Here is a table of points, one per row:
[-59 -82  26  62   0 -38   8  19   7 -13  35  53 -10  31  21  34   8  14  66 -39   3 -59  31  10 -35 -46 -43 -36 -15
  62  15  11]
[ 39  16  38 -15 -44 -26 -38  24   0  29  32 -18  10 -55  27 -10  34 -12 -21 -94  98 -56  -5 -14 -42 -10  -8  23 -67
  27  39  64]
[ -39    9  -37    1  -39   48   73    3   -1   24   -1 -103  -45   90  -57  -29   67   33  -53  -36  -75   -6   20
  -17   -9   22  -47  -29   78  -42  127   75]
[ 23 -30  55  -6 -32 -58 -78  41   6  17  -5  -1 -12  68  -8  12  25 -13  79 -69 -11  34  13 -24  12  -9  16  -7  -6
  60 -92  41]
[ 73   1 -46   8 -21 -19  -9  12 -59  -3 -10  17  -4  -4  24  21  76  25  22 -17  -6  -1  34  24  -3 -64  39  13 -89
  19 -28   8]
[-27  21 -37  -9  -3 -20 -28 -33   1   1 -19  42 -18 -33  89  24  25 -32  19  32  -3  29  53 -45 -25  24 103 -22 -23
  32  54 -66]
[-10 -13  23 -30 -64 -42 -38  -7 -64  46   4 -20 -22  55  12   1 -20  70 115 -40  12 -13   6  52 -15  15  12  14 -28
  70  -2  46]
[  -9   19   40   10  -12   39   60   -5   12   88    6  -94  -44  -17  -18    8   27   21   -4  -43  -91  -17  -81
    8   50  -11  -47  -19   48 -100   90  -32]
[  7   9  30   4  26  32  16 -39 -11  12  11 -52 -10  -8   1 -25  54 -32  17  60 -95 -44  92 -36   0  39  23  15  72
 -17 -63 -52]
[  11  -31   21    9    4  -19   20   20   -4   16   24   52   13  -13 -104   46   22  -40  -65  -15   14  -14  -32
  -31   29   -7    0   16  -19  -21  -38   63]
[  37   33  -86  -25   -4   19   30  -47   28   67  -46  -73   23   34  -27  -58   60    1  -39  -27  -70   66  -20
   50   20   20 -107   24    5  -15   63    1]
[  50  -20   50   19    9   18   44   11  -42   25  -32  -77    0   65   67  -46   59   44   -1   10    4  -49  -17
  -12   -8   76   13  -51  -17   27  -61 -108]
[-51  18 -10  48 -17 -24 -20 -50   1  -9  -3  79  20   2   3 -18 -41  -1 111  17  11  -6  53 -43  -7  59  67  -3 -15
 -46   1 -55]
[  45  -16  -34   -8   64   -3   58   21    2  -39  -23   10   17   40    4    3 -109   -3  -10 -127   51   53   43
   20   32  -22  -83   12  -26   49   31  -35]
[ 17  30  77 -22 -46  19  15 -10   0  41  29  29   9  88  57 -51 -18  68 -91  71 -69 -19   9 -12 -24  88 -35 -87 -48
 -74 -48 -46]
[-52   8  30  16  47   1  25 -42  -9 -13   2  16   6  14  61  45 -24 -89 -52  72  -5  26 -18 -50 -37 -28  36  33  -5
  -1  61 -71]
[-51 -16 -33  -4  47  23 -36  51   1 -39 -18 -37 -26  -9  63 -57 -45 -36  86  16  26   4  65 -11  20 -27  60  40 -75
  72  13  30]
[ 41 -68  -5   8  -4   4   0 -23 -12   0  50  38  39 -19  -6  16   8   8 -92 -36 -20 -12 -53  23  30 -26  14   1 -15
  14  -2  53]
[  39    8   34   24   43   68  -75    0   24    9  -23  -12    6  -40 -121  -36  -51    8  -39   54   61   -4  -60
   25  -70  -40   26  -96   72   70   38   21]
[ 18  31  83  36 -30 -24  19  36 -20 -24  57  10 -26 -26   2  -2  20  61  -6 -66  18   2  -7 -12 -46 -28  46 -15 -87
 -62  44 -76]
[-72  16  15   2 -20  19 -25   7 -18 -16 -27  82   4  22  28 -39 -81   3 126 -14 -29  44  40 -57  39  32  97  35  34
 -73   4 -64]
[ -42   22  -29   -3  -19  -34   49  -20   17  -55   34  -20   45 -103   -2   17   43  -63  -39   41   25  -34  -13
  -25    5   39    1   29   41    5   37   19]
[  2  -3 -34 -33 -25   8  19 -81  23 -68  69 -20   8 -18 -15   5   5 -38  60  75  78 -22  41  19 -13 -29   9  57   7
 -12   5 -19]
[ 61   5  21  12   1  -1  -7  18 -24 -25  30  52   3  18 -40  -8  15 -91 -39 -11 -19 -44 -48  67  48 -12 -23  -4 -12
 -25 -25  58]
[ 61 -39  -1 -13 -33 -14 -41   1  -8   9  -3  43  19  35 -40  59   5  23 -93   3  38 -30 -52   1  -8 -14  33  36  26
 -41  -3  10]
[-19  10  -2  61 -27 -21  44 -28  22  10   2  31 -44 -14   5  29 -52 -64 -59  70  42  27 -45  17 -35  36  56   9 -22
 -59  53 -55]
[ 27  24  19  19 -54 -86 -15  19  20 -67  14  -2  43  65 -44  31  -1 -14 -36   8 -22 -28 -49  24 -17 -29 -30  40  36
   7  12   3]
[ 14  12 -51 -41   9  -7  47  36   9  16 -12  29  65 -16 -75  -8  11  -4 -38 -16  24  72   2  37  21 -24 -87  27 -85
  33 -62 -46]
[  16  -20   -1  -17   56    1  -58   -1   21   13   20  -41  -24  121   -9  -46  102   18  -34   11  -30   12  -18
  -20   47   49   17  -60  -49   -4 -107   17]
[-23  83 -34 -49  63 -38 -19 -61  22   1 -49  87 -19 -14  56  19 -37   4   5 -16 -29  39  35 -24   4  57 -38  21 -22
  54  32 -57]
[   7    4   32   16   26   42  -80   10    7   44  -86  -35   44  -31  -56  -25  -24   55   46   43   42   28  -22
  -39  -27  -88   70 -127   64   47  -23   57]
[ 42 -17  25 -29 -13 -75  34  30  20 -52  29  60 -10 -24  13  39 -13  -9 -48  10  14 -28 -43  33  79 -38   3 -44  23
 -87  61  10]
[ -1 -17 -38  68  11  18  11   8 -47 -28  -1 -52  11 -74  82  52 -61 -71 -44  39  49  -1 -25 -15 -29  64   3   9  -4
  -1  58   3]
[ 34  -1   9  29  86  21 -56 -16  20   8 -29   2   8 -83 -82 -33 -45   2  36  96 -26  11  -1 -31 -92 -18  53 -78  97
  32  28  49]
[ -7  15   9  15 -42 -21 -60 -35  -5 -23  31  -1 -10 -10 -42  11  51  19 -98 -32  24 -23  17  65  19 -31  27  15  47
  82  -6 -18]
[ -55   47  -21   21   15   -4    4  -49   27   57    1 -127  -21  -39   -7  -30    8  -22   37   38  -41  -29   19
   12   60   26   -5    6   58  -80   46  -10]
[  3   4  16   9 -23 -17  20  15 -83 -43   4  74   6   5 -66  63  28 -23  30  -2  30 -28 -12  35  17  19 -46 -28  24
  14  29 -28]
[-33  -7  20 -43  30 -32 -56   5 -62  18  54  15  23  52 -49  55  10  25  16 -64 -10  37   8  -3   3 -25  17  28   5
   3 -97  42]
[ 10   2 -68  -4 -12  56 -29  11  25  17 -13 -72 -43 -30  39  21 -20  -7  84  50 -80   6  45 -43  58  49  21  19   2
 -72   0 -45]
[ 28 -29  27  16 -15 -22  85 -14 -35  31  22  -7  -7  -9 -45  13  -1  24 -70  20  30   9 -23  -7  11 -79   4  25 -84
  57 -10  44]
[-59  29 -13  -7  99 -33  46 -29  48 -42 -39   0   5  -8  13  11 -50  23  -2  17  25  80   1 -15 -38  68 -35  41 -71
 -35 -40 -27]
[-24  -8  30 -48 -26  95  -6 -21  51  47   6 -36 -11  52   3 -32  77  17  79 -48 -42 -62  -2   2  20  19 -46 -11  30
 -64  -5 -56]
[ 24  -8  28 -21  -9 -21  54 -10  36 -47 -39  21 -11 -38   0 -18   0  48 -36 -61  -7  92  80  36  20  33 -70   7 -76
  51 -68  39]
[ -26  -52  -28  -13  -25   62  -89  109  -62   17  -33    4  -35   27  106  -68   -9   55   51   45   40   78 -127
  -64   74  -33  -88   52   80   10   -9   43]
[-59   5 -57 -82  26  10  75   6  42  -4 -40 -13  10 -30  14 -29 -28  10  53  -1 -50  56  90  34 -50   6  12  46 -10
  34  10  -6]
[  9 -25  13 -13 -50  -1 -17   2   0 -21 -12  22  23 -10   1  38  36 -40 -55 -43   4 -29 -72  86   8  25  38   2  28
 -20  -8  64]
[ 12 -12  17 -13 -33  -6 -11  42  25 -24  23   2  14 -55 -48  44 -14 -10 -41  11 -24 -58 -81  12  38 -19   2  48 -10
  78 -40  24]
[-25 -35  -2   4  65  37 -77  21  17   6 -14 -64 -18 -20  64 -48 -16  -2  15  60  28  -4 127 -15 -11  13 -15  11  -2
 -29 -45 -12]
[-38 -14  10  20   7  50  11  35 -31 -54 -30  40  13 -22  46  33 -39  87  24  25  10 -67   7  33 -80 -67 -27  10 -77
 -19  40  53]
[  31   86 -127    8    9   17  100    6   62   43   18   71  -14  -13   60  -32  -81  -49   29  -73   51  -19  -25
  -58  -39  -54  -41  -46  127  -12 -123   36]
There is one direction along which these points spread out most. Take the direction at right angles to it along which they spread out most. Go by this last direction. How far along it is each point below, from 0 to 99? 50 is the average, and the first point above lies past it. One standard deviation of the points above along it is 16.
[ 27  24  19  19 -54 -86 -15  19  20 -67  14  -2  43  65 -44  31  -1 -14 -36   8 -22 -28 -49  24 -17 -29 -30  40  36
   7  12   3] : 46
[-24  -8  30 -48 -26  95  -6 -21  51  47   6 -36 -11  52   3 -32  77  17  79 -48 -42 -62  -2   2  20  19 -46 -11  30
 -64  -5 -56] : 19
[  7   9  30   4  26  32  16 -39 -11  12  11 -52 -10  -8   1 -25  54 -32  17  60 -95 -44  92 -36   0  39  23  15  72
 -17 -63 -52] : 32
[-51 -16 -33  -4  47  23 -36  51   1 -39 -18 -37 -26  -9  63 -57 -45 -36  86  16  26   4  65 -11  20 -27  60  40 -75
  72  13  30] : 77
[ -26  -52  -28  -13  -25   62  -89  109  -62   17  -33    4  -35   27  106  -68   -9   55   51   45   40   78 -127
  -64   74  -33  -88   52   80   10   -9   43] : 47
[ 14  12 -51 -41   9  -7  47  36   9  16 -12  29  65 -16 -75  -8  11  -4 -38 -16  24  72   2  37  21 -24 -87  27 -85
  33 -62 -46] : 58
[ 61 -39  -1 -13 -33 -14 -41   1  -8   9  -3  43  19  35 -40  59   5  23 -93   3  38 -30 -52   1  -8 -14  33  36  26
 -41  -3  10] : 47
[ 17  30  77 -22 -46  19  15 -10   0  41  29  29   9  88  57 -51 -18  68 -91  71 -69 -19   9 -12 -24  88 -35 -87 -48
 -74 -48 -46] : 27
[  -9   19   40   10  -12   39   60   -5   12   88    6  -94  -44  -17  -18    8   27   21   -4  -43  -91  -17  -81
    8   50  -11  -47  -19   48 -100   90  -32] : 4
[  37   33  -86  -25   -4   19   30  -47   28   67  -46  -73   23   34  -27  -58   60    1  -39  -27  -70   66  -20
   50   20   20 -107   24    5  -15   63    1] : 16
[   7    4   32   16   26   42  -80   10    7   44  -86  -35   44  -31  -56  -25  -24   55   46   43   42   28  -22
  -39  -27  -88   70 -127   64   47  -23   57] : 55
